One turn moves every row onto another: examples first, then more rows asked
bimes: [ -9   1  -3   4  -5  -5  -5   1  -8   7  -7  -1 -10 -24]
Musar: [  5 -16 -11  21   0 -12  11   4  -4   2   7  -1  -4   3]
dof: [ 11  -5  -9   5 -13  11  19  -4  -8  -1  -2   5  12   8]
ribak: [-12  12  16 -11  13   1  -7   3  -5  -9  -4   6   8  -5]
naf: [ -2   0   0   8  12  -1   5   4   2 -22  15   9   1  15]
zofog: [ -4  -1   2   9   5  -3  -2  -8  -8  11 -13  -8   2 -21]
noka: [-22  10   9  -3   3  -1   4 -17  -6 -11  -7   3   8  -2]
suvog: [  8 -24 -11   9   3 -10   7  -1  -4   3   2   1  -7   2]
rup: [ -5   1   5   8  -6  -7  -4  -7 -11  14  -2 -10  -4 -19]
veva: [ 11 -12  -8  20  -6  -9  10  -9   0   4  11  -5  -4   0]
lekef: [  6  -2  11   2  12  -5   3   0   7 -19  10   8   6  15]
Lenur: [  2   1   6   0   1  -4   5   3   3 -17  20  10   2  17]
fida: [-11  -4   2   5 -12  -7  10   1   2   3  -5  -6   2 -24]
muf: [ 17   6  -8  -5   0   5  -5   3 -18   8 -11  -3   1  -2]
zaz: [ 13  13   1   9 -10  14   6   1   0  -5   4   8  14  10]
zerov: [ 12 -17  -8   7   5  -3   4  -5   5   5   7 -10 -12  -2]
muba: [  6 -15 -10   4   6  -7   7   7  10   6  15  -1  -9  -5]
Fodif: [-21  19  12   2   4   8  -2  -1  -1 -11   2   3   5  -5]
kop: [  0  -3   7   0   8   2   9 -13   2  -9  15   6  -3  22]
gizi: [-19  15  18  -5  -2   0   1  -5   2  -7  -5   5   6   2]
Som: [  9   2 -18  -2  -2   9   1 -12 -17   4 -14   0   1  -2]
Vur: [-12  -5  -1  11  -1  -3  -3  -2 -15  11  -9  -2  -1 -21]
nanuv: [ 13 -13  -2  12  -3 -19  10  -1  -3   4   9   0  -8   4]
kobaz: [ 22   0  -6   8  -2   8  11  -7 -12   1  -8   2   9   8]
Daf: [-12  12  18  -1   9   6 -12  -6  -1  -8   0  -1  10  -8]
dapi: [ -5  -1  -4   8  14  -2   3   0   9 -16  10  11  13  16]
rep: [  4  20 -13  -7   6  12  -7   7  -4   3  -6   4   2  -3]
tese: [ -3  -5   4   8  12   3  11  -2   3 -16  11   5   8  21]
difif: [-19  11  12  -1  10   8  -8  -1  -8 -13   0   8   4  -9]
ser: [  8  19  -2  -5  -8  11 -10  10  -6   2   0   4   7  -1]
Doso: [-20  14   3  -2   6   7  -7  -4  -6 -14   5  -5   9  -8]
ket: [ -8  -1  -2   3  -4  -3   6  -2 -18   7  -1  -3  -8 -24]
tipom: [ -5   0  -3  -4  21  -1   2 -10   2  -9  13   7  -3  17]
Zik: [  7 -17  -9  12   4 -11  16   2  -2   6   5  12  -5   0]
vig: [ 5 14 -4  0 -5 14 10 15  4 -2  6  8 12  7]
Lovet: [ -6   0   3   1  -5  -7  -3   4   5   7 -13 -10  -3 -21]

ribak goes to Lenur
Lovet goes to gizi
noka goes to tipom
And these:
Som goes to rep
Zik goes to ket
rup goes to Daf
ser goes to zaz
Fodif goes to tese
naf goes to Musar

One turn moves every row onto another: examples first, then more rows asked
Taka: [ -4 -14  -4   1  13  15 -24  17  13  -7  12   0 -10   2   4 -10  10  -8
  18  -1  18  -8  -2  19  13  13   9  -4 -14   3  -2  -2  -1]
fop: [  5  -3 -15   8 -12   8 -12   6   0   1  -7  28 -14 -12  11 -19 -16  14
  12  -3  23   2   1   9  -1   2  -1  27   1   2   5   1   4]
tus: [  4 -13  -1   9   1  15 -15  18  16   1   9  13  -2  -9   6  -6   4   2
  18  -3  11  -9  -3  14  -1  15  19  -8   3   9   0   3   4]
boro: [ -2 -10   3  19  -4   2 -17   8 -10   1   5  -3  -9  -2  19 -11 -29   7
  -1   6  19  -7   9  -1  21   3 -13  20  24   4  22 -15  11]
dazir: [  8  -9   7  26   1   1  -3  20  18  -2   1   2 -32 -15   3  -4 -29  11
  18   8  12 -10 -15 -18  13  11  -5   6   4  13   9   5   9]
ravan: [ -8  -5   8  11  -1   0 -45   1   2  -1   2 -17 -20   5  -6  -6 -15 -10
  10  -6  19 -25   1  -8  24   3  -5   5  -1   9   7 -11 -10]
rivad: [ -4 -13  -7  12   8 -12 -18  17  13 -15  25  -9 -31  -5   1  -7 -13  -7
   5   4   1  -2  -3  -9  16  -5 -13   7   8  15   9  -6  -3]
fesu: [ -4  -8  -1  17   0   1 -17   5 -13  -3   8 -11 -11   5  12 -14 -25   1
   0   5  17  -9  10  -4  28   1 -21  24  18  11  17 -15  12]
ledo: [  7  -7   4  22  12   8  -7  11  13 -10   7  -7 -20   0   3 -11 -25   6
  23   7   2 -13 -19 -15  10   9   5  -2  -7  21  -3   4  10]
tevad: [ 12   0 -25   5  -2  -7  -5  13   7 -11  20   1 -12  -3   4 -14 -25   2
  19   4  25  -2   8   2   7  -7 -22  10   3  -7  -4 -12   5]
kudut: [ -5 -13 -10   1  13   8 -31  17   9  -7  16  -2 -13   5   0 -12   6  -8
  18  -2  21  -7  10  19  19   6   3   1 -17   2   1  -2  -6]
ferib: [  2 -17  -6  14   8  -4 -18  17  20 -11  23  -3 -32  -4   5  -8 -18  -1
   6  -2   0   4  -7 -10  11  -1 -17  -1   2  15  10  -5  -4]
nifeg: [-11  -8   0   6   0  -3  -3  12   6 -11  -3  -5 -32  -7   9 -20 -14  16
   7 -13   2 -14   2   6  23  18  -9  25 -15  18  -4   0   5]
Silub: [ -7   2  -3   9   1   6  -8  13 -17  -7   3 -12 -12  -4  -1   9  -4   1
  12  -4  22 -21  13   4  19  14 -20  15  18  -4   4 -18   1]
Lok: [-10   5  -2   4   2   6 -12  13  -7   6  -4 -10  -4   3   4  13  -6   2
   7   4  28 -14  12   4  15  23 -16  14  11  -7  -5 -16  -1]
nalu: [  7  -3 -21   8 -11   5 -10   8   0  -2  -3  25 -16 -12   6 -23 -16  12
  18  -4  22   1  -1  10  -1   1  -8  25  -1   2   0   6   9]
lik: [  9 -18  -3  11   1  16 -12  17  15   4   9  14  -7 -11  10  -5  -1   9
  16  -3  10  -5  -5   8  -5  16  14  -9   5   9   4  -1   1]
megal: [  8 -17   4  17  -6  -9  -7  16  17   6  -4 -22 -13   7  11 -31 -23  -4
  12   3  26 -18  -4   2  13  17   2   9  -2   2  10  -3  16]
rires: [  2 -16   5  22  -4  17 -12  13  -5  10  -5   5  -5   5   2 -11 -13  -4
   1   0  10 -11 -18   1  13  11   8  23  21  12  23  -4  13]
Bozi: [ -6   6 -10   8  -1  16 -23   4   0  -3  -9   4 -26   5  -2 -11 -20  -6
  10  -5  18 -25 -20  -8  25  13  13  27  -9  20   7  -6   8]
samun: [-11  -7   7  15  -6   5 -49   2   5   1  -1  -4 -21   7  -6  -4 -11  -6
   8 -12  23 -23   2  -9  18   6  -2  11  -4  11  11 -11 -11]
luz: [  7   2 -21  12   3  -7 -10  17  11 -12  21 -10 -15  10   3 -13 -24  -2
  16   4  20  -6   9  -1  14 -13 -14  -3   7  -8  -1  -9  10]
Dubof: [  1   5  -6  10  -7  12 -20   8  19  17 -14  11 -21   4  10   2 -18   9
  16  -1  31 -10  -5  -6   5  29  -4   2 -11   4   1  -6   8]
gepuv: [  1  10  -7  11 -10  13 -13  10  15  21 -14   2 -17   2  10   3 -17   7
  16   4  31 -10  -7   0   9  32  -7   5  -5   2  -3  -7   9]
pov: [ 12   2 -27   7  -2  -6  -4  10   4 -12  12   9 -11  -4   6 -23 -21   9
  22   4  21  -1   5   8   1  -8 -13  13   3  -6  -3  -6   9]
lafo: [ -8  10  -8   5  -3   9  -7  10   0  10 -14  -7 -10   1   3   8  -5   8
  12   4  32 -18   6   0  15  27 -15  13   6  -5  -5 -17   3]
Pebut: [ -2   6  -5  13  -6  17 -35   2   3  -3  -2  10 -28   1  -1 -13 -28   8
  12 -15   5 -19 -14  -2  15   0  11  13 -10  17   7   2   1]
runu: [ -9 -14  -3   6   9   7 -32  15   3  -9  11 -11 -24  10  -4 -11   0 -11
   9   4  25  -7   1  18  27   4  -6  11 -17   1  -4  -8  -6]
feso: [ 11  -9  -3  14   1   5  -1   9  -8   2 -12  -1  -9  -7  -1 -16 -15   5
  12  11   4 -16 -15  -2  16  -1   6  23  21   8  20   1   7]
Gibaf: [ -4   1 -10   9 -13  -7  -7  10   6  -3   2  -9 -10   6  -7 -12 -11  -2
   8 -22   1 -27  -3   5  -3   9  13  14  14  14   7 -14   0]

pov goes to lafo
feso goes to Bozi
And these:
rivad goes to fesu
samun goes to ferib
rires goes to Pebut
nifeg goes to megal
Dubof goes to lik
gepuv goes to tus
tevad goes to Lok
Silub goes to runu

One turn moves every row onto another: examples first, then more rows asked
fef: [  3 -16  10  13   3   1   0  -6   8   8   8   2   8]
sizab: [  6  -5  -6  -1  -6  -5   6   3 -12  18   9   9 -16]
Rupit: [  6 -12  10   3  -8   1  -6  -7   1  -3   0   9  16]
lef: [  5 -14  10   1  -2   1  -2 -11   9   3   1   3  11]
pafu: [  1   2   0  14 -11   6   7   0  -1  10   9  14  18]
vozok: [ -3 -14   6   8   2   5  -3 -17   6   5  -3   5   4]
gir: [-17  14 -11  15   2  -3   1   7  -9 -17   2  -4   5]
muk: [-17  12 -13   9   0  -3  12   4  -1 -19  -4  -2   2]
Pira: [-22  11  -6  13   4  11   1   1 -10 -15  -1   0   4]
kiko: [ 15   6  -4 -11  12  13   7  11 -14  -4   8  -2 -11]
Liri: [ 16  -4  -2  -7   9  -1   4  14 -14  -8   2  -1 -17]
dutun: [ 19   8   2 -12   7   7   6   3 -12   4   4  -7 -11]
rilif: [-16  17 -12   9  12   4   5   2 -11 -13  -2  -2   6]
vene: [  3 -17   4   8 -12   1  -7 -10  -3   6   2   6   9]
tidob: [ -6  10 -24   7  -1   9  15   7  -2  -1  12 -12  -8]
loso: [ 20   8  -1  -6  11   3   2  14 -15   0   1  -3 -12]
sabu: [-11   8 -15   8  -4   9  17   4   2  -4  13 -17  -6]
rak: [-20  12  -9  12   4   1   0   2  -5 -16  -4  -8   3]
sovub: [-16   8  -7  20   4   5  10   9  -9 -14   6  -8   9]
Vifod: [ 24   7   1  -4   3   2   6  14 -11  -1   7  -6 -11]
gubo: [-15   9  -5  13   4   6   1   6  -5 -20   5 -16   5]
muv: [ 20  10  -6  -4  -2   4  -4  10 -16   4   3  -5 -13]
mus: [  0 -17   9  -4  -3   6  -2 -14   3   3   4   7   4]
vivez: [ 18  -1  -9 -10   1   1  13  11 -13  -5   4  -5 -14]
Rifuv: [ -6   3  -1  19 -12  10  13  -2   2   8   5  11  12]
tifoz: [  6  -6 -12   1  -3  -4   5   6 -13  10   2  10 -20]
zut: [  3 -18   5   8  -6  -1  -3 -10  11   1   2   4   6]

vozok goes to rilif
Pira goes to kiko
Vifod goes to zut
And these:
tifoz goes to pafu
loso goes to lef
vivez goes to vene
gubo goes to Liri
Rifuv goes to tidob
muv goes to fef

